Where one turn sends some rows of the set: a few examples, then the rows asked
Z854: [+1.33, +0.03, -0.13, +1.72, -3.02, +2.43, +1.06, -1.96, +1.41, -3.67, -0.09, +1.80, -3.34, +0.75, -1.49]
Z798: [-2.96, -0.56, +3.41, +0.34, -4.54, +1.60, +1.15, -1.81, -0.13, -1.52, +5.62, +1.77, -1.98, -2.90, -1.10]
Z673: [+1.21, -1.13, +0.41, -0.84, +0.71, +2.96, +3.31, +4.09, +1.26, -0.49, -1.16, +1.45, -4.00, -1.16, -4.66]
Z920: [-2.39, -0.04, +4.57, -1.16, +0.64, +1.47, +2.11, +4.56, +0.00, +0.59, +2.16, +1.31, -0.89, -4.82, -5.28]
Z637: [+1.27, -0.80, +1.66, +0.40, +0.87, +2.15, +3.16, +3.80, +1.79, -1.16, -2.59, +1.44, -3.83, -2.36, -4.07]
Z394: [+0.82, -0.07, +3.07, -0.16, -1.68, +3.94, +2.31, +1.95, +3.01, +2.87, +0.88, -0.33, +0.61, -1.83, +1.85]
Z372: [-3.21, -0.48, +5.63, -1.72, -0.67, +1.19, +2.00, +4.82, -0.90, +0.83, +2.81, +0.04, -1.54, -4.33, -4.11]
Z465: [-2.13, -1.37, +4.72, -1.16, -0.23, +1.99, +3.87, +4.44, -0.77, +0.24, +3.16, +1.08, -0.19, -4.47, -5.38]
Z951: [-2.79, -1.34, +5.01, -0.78, -0.68, +1.38, +2.87, +4.35, -0.08, +1.24, +3.27, +1.10, -2.13, -5.67, -3.93]
Z888: [-3.15, -1.10, +2.61, -1.27, -4.13, +1.68, +0.50, -1.98, -1.21, -0.83, +5.70, +1.47, -2.49, -1.95, -1.39]
Z11: [+1.07, +1.47, +3.94, -0.20, -1.76, +4.83, +4.64, +1.74, +1.70, -0.02, +2.90, -2.11, +0.00, -1.56, +0.73]
Z463: [-0.51, -0.95, +3.41, -1.21, -3.05, +2.97, +0.83, +1.43, +2.46, +1.73, -1.39, -2.65, -1.22, -2.00, +1.31]
Z557: [-2.43, -1.20, +4.32, -0.72, -3.53, +0.72, +0.01, -1.65, -1.35, -2.01, +5.45, +1.14, -0.49, -2.76, -1.57]
Z281: [-3.24, -0.44, +4.27, +0.83, -4.17, +3.59, +1.38, +2.49, +1.55, -0.43, +1.34, -4.77, -0.47, -0.70, -1.72]
Z149: [+2.52, +0.72, +0.47, +0.64, +0.23, +3.10, +3.13, +2.27, -0.29, -1.23, -1.63, +2.48, -2.96, -1.35, -4.92]
Z722: [+1.20, -0.66, +4.46, +1.44, -0.58, +1.46, +4.20, +1.99, +2.65, +1.15, +0.83, -0.14, -0.17, +0.79, +1.38]
Z233: [-2.88, -1.12, +4.31, -2.72, -0.64, +1.51, +3.29, +4.29, -0.88, +1.01, +3.59, +0.96, -3.01, -4.20, -3.97]
Z826: [+0.88, -0.22, +1.16, +1.03, -2.96, +2.34, -1.65, -1.07, +0.63, -2.27, +1.15, +1.46, -3.70, +2.04, -0.96]
Z91: [+0.97, -0.66, -0.41, +1.92, -2.85, +3.04, -0.45, -2.48, +0.53, -1.73, +1.87, +2.63, -2.60, -0.79, -1.92]
Z992: [-3.52, -0.75, +4.05, -1.13, +0.20, +2.60, +3.92, +4.51, -1.50, +0.80, +2.74, +1.51, -1.11, -3.21, -4.02]
Z393: [-1.56, -0.84, +5.00, -1.87, -0.13, +2.18, +3.04, +4.62, -1.55, -0.66, +1.48, +1.69, -2.60, -4.99, -4.77]
Z784: [-3.31, -2.40, +4.15, -0.60, -3.50, +1.75, -0.69, -0.59, -1.60, -0.95, +4.56, +2.16, -2.30, -4.11, -1.94]
Z201: [-3.42, -0.63, +3.50, -0.79, -4.10, +1.25, -0.16, -1.53, -0.57, -1.16, +4.65, +1.74, -0.92, -1.52, -0.47]
Z961: [+2.22, -0.93, +1.40, +0.38, +0.81, +3.32, +2.50, +3.42, +1.71, -0.99, -2.15, +2.00, -1.97, -1.12, -4.88]
Z511: [+1.04, -0.35, +0.98, +0.27, -0.53, +3.65, +2.00, +4.57, +1.45, +0.09, -1.84, +1.87, -2.84, +0.46, -4.13]
Z779: [+1.25, -0.59, -0.51, -0.13, -2.49, +2.70, +0.98, -2.06, +1.18, -2.43, +0.73, +2.25, -3.69, +1.48, -1.64]
Z348: [+1.64, -0.91, +1.23, +0.95, -2.81, +2.07, -1.07, -2.35, +1.07, -3.05, +0.52, +1.96, -2.33, +0.38, -1.73]
Z912: [+0.67, -0.24, -0.41, +1.53, -1.71, +3.04, +0.15, -1.52, +1.35, -2.69, +0.15, +2.21, -2.11, +1.60, -0.91]
Z406: [-0.01, -0.52, +5.83, +1.37, -1.01, +3.74, +3.15, +3.77, +2.48, -1.43, +2.75, -2.47, -1.61, -0.25, -0.18]
Z70: [+1.18, -0.13, +1.28, +0.38, +1.70, +2.92, +2.85, +4.27, +0.98, -0.69, -1.61, +0.37, -2.74, -0.88, -4.71]
Z756: [+1.51, +0.03, +0.84, +0.81, +1.32, +2.89, +1.24, +3.13, +2.28, -1.66, -2.08, +1.37, -2.53, -1.17, -4.44]
Z757: [+0.26, +0.15, +0.79, +1.09, -2.37, +2.17, -0.74, -2.63, +1.32, -3.89, +1.11, +2.43, -2.13, +0.67, -1.38]
Z315: [-2.11, -1.00, +2.56, +1.00, -3.29, +0.78, +2.52, +0.39, +1.57, +1.82, -0.50, -2.13, +0.78, +0.08, +0.13]
Z973: [-3.51, -0.11, +4.27, -0.75, -2.85, +0.44, +0.38, -1.12, -0.69, -1.55, +5.53, +2.11, -0.48, -3.01, -1.83]
Z943: [-3.38, -1.03, +4.00, -0.81, -2.36, +0.84, +0.53, -0.95, -2.51, -1.41, +5.71, +0.44, -2.20, -1.89, -0.30]
Z917: [-0.52, +0.49, +4.34, -1.41, -2.82, +3.80, +2.41, +1.08, +0.58, -1.41, +0.03, -4.36, -1.35, -2.00, +0.70]

Z315 moves to Z281
Z11 moves to Z394
Where do these go?
Z973 moves to Z920
Z961 moves to Z348
Z70 moves to Z912
Z149 moves to Z91
Z888 moves to Z233
Z637 moves to Z854
Z992 moves to Z511

